In the rows, 128 means zero.
Each path below is one point turned by a fixed rotation once a step. After each direction that follows a path, write how fast that rotation turns it, in degrees each step (0 if it stays still).
Each turn is a multiple of 5 degrees from 10 to 175, or 0.
Each row of a path follows its step; steps can be skipped.
Path 1:
step 0: [126 136 127 128 115 137 134 122 136 138 133 126 138 126 128 124 123 123
 123 130 128 116 127 127 141 135 130 123 121 125 119 124 131 128 132 134
 132 132 134 116 134 121 135 132 126 131 119]
step 2: [114 124 135 126 120 132 136 124 130 133 126 122 134 126 124 125 126 122
 129 133 127 117 123 123 126 130 118 116 124 125 125 129 138 135 136 128
 120 123 122 139 137 126 129 136 129 135 120]
step 5: [123 117 135 123 118 124 130 121 125 139 120 125 130 143 131 132 128 124
 123 130 117 135 125 121 127 119 134 129 129 116 125 124 135 130 125 128
 128 127 123 122 126 122 128 128 135 122 117]
step 6: [126 131 128 127 122 135 133 131 134 131 128 130 135 117 124 118 130 109
 127 131 124 129 131 115 137 125 132 121 123 124 129 139 131 117 126 125
 137 121 134 129 119 125 128 126 133 126 127]
step 7: [125 133 135 132 112 119 140 120 125 122 123 126 138 126 127 127 126 133
 127 126 116 132 126 129 128 129 137 119 140 124 126 128 134 130 121 121
 129 132 132 123 128 127 118 136 123 123 119]
step 8: [125 135 131 130 125 132 124 119 124 129 133 115 128 119 122 136 128 118
 122 130 119 124 124 117 136 130 132 130 122 125 126 139 140 129 125 132
 125 118 128 126 131 124 136 122 123 131 118]
step 11: [119 127 144 117 129 129 138 131 127 127 127 122 134 134 115 133 129 125
 131 121 126 129 122 119 129 127 117 134 130 116 126 125 136 123 130 136
 136 128 131 129 129 127 122 128 122 134 124]
step 14: [120 125 132 124 131 138 131 122 133 133 117 135 127 134 125 133 126 129
 126 132 122 126 124 118 137 125 134 115 128 120 137 130 127 130 118 125
 130 115 141 127 124 120 129 124 122 131 121]
[129 128 125 131 126 127 131 133 127 128 124 126 126 127 126 128 128 126
 127 127 129 131 125 129 127 131 126 129 129 128 125 131 128 131 126 129
 129 125 127 128 129 130 129 130 124 128 128] | 80
[125 128 129 127 128 128 130 128 132 129 128 127 130 132 126 128 122 130
 127 131 127 129 128 131 130 131 126 125 130 130 128 126 128 128 128 131
 128 131 127 128 125 127 126 130 127 127 129] | 160
[128 124 130 126 128 130 126 130 129 127 126 132 131 127 129 122 129 128
 128 131 129 130 128 125 130 127 128 130 129 128 130 126 132 130 131 128
 128 126 128 127 126 130 126 130 126 128 128] | 80
Path 2:
step 1: [120 125 140 129 122 132 117 120 139 132 128 134 145 131 124 127 125 130
 139 133 122 126 140 135 136 123 126 135 136 133 120 118 120 136 132 129
 118 120 129 131 130 123 124 128 136 129 124]
step 3: [117 122 136 133 129 122 125 130 128 123 124 132 138 127 124 130 141 125
 128 128 128 133 122 122 110 128 129 135 128 130 129 136 139 124 131 137
 120 127 115 135 125 122 143 135 116 123 121]
step 4: [126 123 139 124 133 132 115 140 142 128 134 132 134 128 128 127 130 126
 124 122 129 116 127 120 117 135 118 125 136 130 118 132 132 123 118 116
 135 137 130 121 131 132 123 126 131 120 118]
step 6: [130 129 128 117 114 127 126 122 118 130 126 115 140 125 149 122 129 128
 133 125 126 117 135 120 128 131 118 129 115 123 136 131 124 133 122 124
 122 128 123 133 131 122 132 129 123 127 122]
step 7: [127 135 122 126 124 137 116 123 128 121 132 125 126 139 135 123 125 120
 135 134 130 118 124 138 115 130 125 129 138 124 133 109 123 131 132 129
 120 121 119 120 122 136 121 130 135 129 124]
step 8: [125 128 133 130 118 122 134 125 124 130 122 130 139 147 124 133 118 128
 119 125 121 133 125 131 133 131 136 131 137 125 117 120 117 132 120 123
 118 116 129 130 135 136 134 136 122 128 127]
step 14: [119 143 132 124 122 134 124 121 134 121 122 126 129 139 123 123 124 124
 130 117 123 137 122 129 116 124 120 126 141 114 132 126 119 139 135 132
 122 134 130 134 130 129 129 129 125 140 127]
step 15: [127 124 136 135 122 133 136 112 123 121 112 126 133 142 133 128 128 125
 130 128 122 130 130 120 122 133 126 137 134 129 117 136 136 118 118 127
 130 128 119 125 118 139 133 132 121 125 126]
[128 128 131 130 127 125 127 127 128 132 131 128 129 128 125 130 128 128
 127 125 124 127 128 129 128 127 124 129 126 127 131 130 127 131 129 128
 126 125 129 129 131 124 130 126 126 128 126] | 140
[130 128 127 129 129 131 126 128 130 126 128 130 128 130 130 131 128 127
 129 129 127 131 127 129 130 126 129 130 127 129 127 131 127 129 130 130
 127 126 126 126 128 125 129 135 125 129 129] | 155
Path 3:
step 0: [127 129 127 131 125 128 129 132 125 136 138 125 130 134 130 125 141 126
 128 123 127 127 130 137 107 129 124 113 129 127 134 124 128 125 124 132
 113 113 121 137 136 132 131 127 127 119 121]
step 1: [142 138 122 123 129 127 131 128 128 131 134 122 125 136 126 120 137 128
 135 130 132 127 134 127 108 125 131 125 131 128 129 127 125 131 128 125
 131 136 109 125 130 141 139 119 127 123 118]
step 2: [138 136 126 127 133 130 131 123 132 148 139 131 128 137 129 131 137 122
 128 132 122 122 130 133 113 128 132 133 130 129 133 119 137 130 131 130
 134 130 131 142 136 127 135 125 115 126 123]
step 4: [137 140 116 116 139 126 127 116 127 133 130 129 132 135 130 131 126 130
 128 131 133 128 134 124 116 127 130 116 130 129 126 144 131 126 124 140
 126 125 122 140 131 130 131 122 117 130 120]
step 9: [129 125 130 124 137 130 129 122 129 143 131 128 127 123 130 142 125 114
 131 123 128 130 131 127 119 132 130 116 142 128 131 122 128 129 132 136
 134 134 116 142 134 126 126 118 119 126 122]
step 12: [126 123 133 130 129 132 134 126 134 129 139 125 127 129 120 132 127 122
 126 124 135 126 132 132 126 132 121 125 122 132 130 132 125 138 139 135
 133 122 122 134 131 127 129 108 117 120 108]
step 14: [135 119 129 127 135 117 126 119 132 141 141 131 128 129 123 125 134 128
 118 119 133 133 129 122 131 131 129 121 134 124 126 130 126 144 125 129
 128 126 120 135 132 123 126 115 116 120 136]
step 15: [127 111 118 127 127 138 127 124 130 126 131 126 123 126 128 128 133 123
 123 134 140 129 133 135 127 138 131 116 134 128 120 133 128 141 129 126
 132 121 118 137 133 122 145 124 120 123 127]
[128 129 132 129 127 128 128 130 128 127 132 132 126 130 130 126 129 126
 126 126 128 128 130 127 129 127 127 126 129 129 129 127 125 130 130 126
 128 124 130 129 130 128 124 125 129 129 128] | 155
[124 128 128 129 129 128 129 127 128 125 129 127 126 129 129 130 125 126
 129 130 133 127 129 129 126 126 128 129 128 129 130 131 125 129 127 131
 124 127 126 128 127 131 129 128 130 129 125] | 95
[127 124 125 129 126 128 127 130 132 130 132 128 128 129 128 128 130 127
 131 125 126 127 130 125 128 128 126 129 125 127 128 129 128 131 127 128
 128 127 126 126 127 130 129 131 127 127 127] | 25
[126 126 127 132 129 127 130 128 125 131 127 129 129 131 129 126 131 128
 127 128 128 124 128 130 131 122 130 127 128 129 132 130 127 127 129 130
 129 130 127 127 128 126 128 128 127 127 130] | 125
